(in the rows, 128 means zero)
Each named move below is a turn or a mirror, shown by a few rows before and after it. Which moves, in which order, take the first row of each later pair to the second? The first pair is answered.
move S:
[198 105 137 120 126 124 125 132] => [169 128 146 117 126 162  80 138]
[ 78 113 138 108  96 151 119 132] => [104  91 127 110  95 110 161 124]
[116 144 134 126 117 115 126 134] => [120 143 135 126 118 108 132 133]
[133 155 123 105 119 168  93 135] => [173 120 108 105 120 110 159 128]
move F:
[140  91 142 164 137 126 146  80] => [141  89 138 160 140 117 157  87]
[100 131 128  94 109 128 140 146] => [ 97 129 136 100 104 145 117 136]
[ 88 138 128 137 138 132 140 130] => [ 88 137 127 139 140 138 138 127]
move G:
[124  92 147 109 116 105 161 100] => [136 143 159  87 118  91 126 116]
[111 106 165 118  85 134  87  98] => [113 104 162 120  85 142  85 102]
[159 117 140 140 100 122  92 131] => [148  93 131 151 100 123 117 121]
move Q:
[ 60 124 122 104 121 156 146 138] => [ 93 123 122 148 143 195 112 121]
[134 145 162 127  95 110 108 111] => [148 156 161 146 116 112 107 109]
[139 130 129 120 115 128 109 137] => [149 139 126 128 126 123 114 141]

Each pair is 2 to 3 moves apart.
[177 142 112 118 156 112 147 156] => [107 110 125  91 105 163 112 149]
G, Q, S
[ 77 110 127 126  81 145 122 120] => [113 144 120  96  90  88 141 146]
F, G, S
[109 138 130 132 127  95 161 105] => [133 107 136 148 115 137 119  84]
Q, F, Q
[ 91 169 141 132 124 131 125 160] => [120 173 140 163 147 122 134 142]
S, F, Q
[129 122 127 172 156 115 145 106] => [120 129 130 175 151 136 123 109]
F, S
[ 91 159 138 139 135 102 162 132] => [116 108 145 155 102 162 103 104]
Q, F, Q
[176 121 127 145 138 105 105 115] => [133 157 123 137 166  92 138 138]
G, S, Q
[149 107 109 154 142 175 114 112] => [165  96 100 149 145 140 158 120]
S, F
[210 102 143 100 129 128 118 150] => [168 151 152  95 144 161  77 165]
F, Q, S
[116 121 108 159 124 148 132 104] => [107 162 113 144 135 136 120 125]
Q, S, G
[182 117 104 123 121 110 145 147] => [122 153 114  89 109 128 118 169]
S, Q, Q
[166 126 128 128 138 103 135 135] => [135 142 132 128 139 152  93 139]
G, S
[136 132 138 114 113 129  73 114] => [139 141 120 155 168 148 108 121]
G, Q, S
[182 111 123 132 130 144 122 134] => [137 154 119 101 142 126 137 165]
Q, S, F
[151 123 112 132 137 107 179 108] => [130 106 111 142 137 134 182 101]
S, G, S
[119 123 139 150 127 168  84 107] => [152  90 125 137 119  97 162 107]
S, Q
[157 139 120 112 147 117 144 145] => [143 138 122  98 135 112 145 149]
S, Q, S
[150 102 129 136 128 135 112 124] => [122 120 128 121 124 149  98 136]
F, Q, S
[159 143 106 135 154 120 149 148] => [148 152 105 128 157 127 140 158]
S, F, S
[145 150 127 111 126 130 131 159] => [163 126 129 118 109 141 118 144]
Q, S, Q
[142 130 109 146 151 152 114 141] => [131 106 111 124 117 154 109 137]
F, Q, Q
[ 67 113 112 134 146 133 192 147] => [135  92 126 104  96  69 181 132]
G, Q, S
[120  82 122 115 100 146 131 119] => [146  99 120 149 133 164 114 113]
F, Q, S
[166 160 107  71 116 104 141 164] => [178 147 107  74 112  95 146 158]
S, F, S
[118 160 148  84  93 130  73 139] => [161 185 124 109 153  88 132 157]
Q, F
[111 101 151 167 114 130 121  93] => [105 142 140 164 154  98 156 120]
Q, S, F
[ 97 179 145 114 145  85 146 133] => [156  94 153 145  99 132  99  81]
Q, S, Q
[110 140 106 143 152 137 156 123] => [ 91 130 121 103 102 127 132 124]
G, S, Q
